In the rows, zero is written as 128.
Y: rows in a few groups, each row roughly a mix of its group's directions
Y (84 x 10)
[[128  76 147 125 176 100 112 171 127 110]
 [131 153 185  94 154 118 159 157 100 123]
 [ 84 128  84 148 106 134 128  94 157  87]
 [ 98 102 102 178 150 120 130 112 176 103]
 [103 179 123 169 126 132 148  87 163 110]
 [ 91 154 171  90 145 148 151 164 108 146]
 [ 81 162  82 154 135 152  98 103 138 122]
 [ 93 181 111 123 131  98 109  85  99 116]
 [184  96  88 150 132 101  91 129 135 134]
 [182  79 107 149 139  96 127 161 130 123]
 [136 192 160 103 111 148 153 112 108 155]
 [113 103 137  99 155  98  74 117  85 143]
 [145 178 117 139  76 119 168 116 157 122]
 [117  95 121 130 129 186  99 162 147 167]
 [125 104 164 107 172 156 133 179 101 142]
 [ 92  86  99 115 129 149  86 161 126 162]
 [151 176 168 109 100 153 160 120 124 162]
 [ 57 136 105 114 117 124  91 126 120 161]
 [104 161  87 133 115 135  86  74 137 118]
 [152 109 140 173 132 133 180 159 167 141]
 [ 72 143 178 101 147 125 154 142 115 150]
 [109 105  81 130 148 125  62 105 121 121]
 [128 166 179 135 101 141 171 121 162 150]
 [ 79 132 148 106 167 122 132 154  74 129]
 [102 114 104 163 161 168 144 169 156 151]
 [106 182  77 145 130 159 106 105 122 111]
 [161 127  99 151  89 135 116  93 183 120]
 [110 133 156 105 152 117  72 101  90 158]
 [ 90 130 173 102 160 130 151 164  89 132]
 [ 91 145 169 125 142 143 183 161 135 153]
 [157 104 112 101 149 119  60 156 117 122]
 [139 189 147 110 111 175 115 121 107 156]
 [109  97  93 102 100 151 120 183 122 158]
 [155 130  78 179 103 137 142 118 169 122]
 [107 176 103 155 140 108 128  78 131  91]
 [157 109 109 100 133 125  63 116  92 106]
 [ 90 124 180 106 144 151 149 157 102 161]
 [ 83 188 142 103 125 147 133 103  97 136]
 [159  89  85 154 134 108  79 116 147 117]
 [156 150  68 139  93 142 104  98 130 104]
 [131 203 154 121 104 150 143 106 121 143]
 [127 118 173 119 127 129 194 164 141 106]
 [ 99  89 132 123 169 127  84 153  95 155]
 [ 83 149 158 141 125 162 109 112 160 175]
 [122 146 172 142 114 125 201 135 143 140]
 [104 165 185 100 124 146 173 131 135 116]
 [106  67 107 138 162 136  80 140 135 137]
 [ 99 158 105 156 119 183 176 118 127 130]
 [169 141  71 159 100 160 130 120 142 110]
 [153 192 107 128 108 179 139 127 117 120]
 [145 160 132 158 110 120 188 115 161  95]
 [136 164  73 139 105 110 162 112  93 107]
 [163 116 117 146 103 137  97  97 192 128]
 [113 163 149 114 118 124 192 131 129  81]
 [ 94 113 177 133 150  90 159 146 155 156]
 [129 172  92 131 149 128  95  91  91  98]
 [119  97  70 158 123 112 106 112 155  91]
 [111 114  98 106 148 138  62 107  93 117]
 [182 146 182 102 138 126 133 147 118 161]
 [ 78 146  92 114 148 174  96 125 103 130]
 [117  98  79 141 163 161  79 138 120 128]
 [118 115 166  98 168 151 126 180 102 145]
 [153 108  83 160  92 132 113 100 174 123]
 [ 82 153 133 104 166 108 130 137  82  96]
 [ 86 147 108 110 116  90  86  79 129 124]
 [103 149 101 133 118 130  99  80 169  87]
 [132  85 157 139 116 142 185 171 138 140]
 [106 140 126  79 149 155  85 140  80 125]
 [179 116  96 103 140 131 113 146  77 100]
 [195 154 123 142 137 162 145 123 121  89]
 [ 86 139 143 110 128 156  79 126 117 181]
 [158 145 155 105 154 112 133 159  72 159]
 [170  71 149  99 144 108 121 155 101 130]
 [ 71  82 120 130 166 124 102 152 108 124]
 [172  87 134 104 147 111  75 146 108 119]
 [100 129 124  87 136 116  71  96  90 118]
 [ 99 128 125  91 138 114  73 122  81 155]
 [194 161 105 137  98 109 159 117 129 116]
 [169 167 106 126  79 147 142  99 112 100]
 [132  71  80 136 152 102 113 143 122  94]
 [155  63 110 128 130 147 135 179 141 128]
 [188  78 118 156 146 148 123 156 131 121]
 [ 96 101 116 139 139  56 136 110 136 101]
 [165 104  83 126 133 132  65 122 118 108]]
which group is each row in? (one row of each group first)
[157  67 158 132 129 138 149 166 158 142] | <75>
[ 72  81 164 123 152 146 125 158 137 134] | <24>
[126  99  97 164 163 167 129 171 151 145] | <5>

[ 97 121 101 122 171 104  76 130  89 118] | <24>
[184  79 110 145 144 117  94 151 142 122] | <5>
[100 128 156  76 157 138  98 147  83 133] | <5>
[ 84 105 168 125 153  76 126 131 150 152] | <5>
[ 76 117 116  98 129  98  83 126  96 155] | <75>
[109 123  92 105 144 146  65 108  93 116] | <5>
[151 167 122 163 115 166 170 122 163 105] | <75>
[ 97 128 189 105 141 150 160 159 113 148] | <24>
[177 104 170 106 133  84 152 133 105 114] | <75>
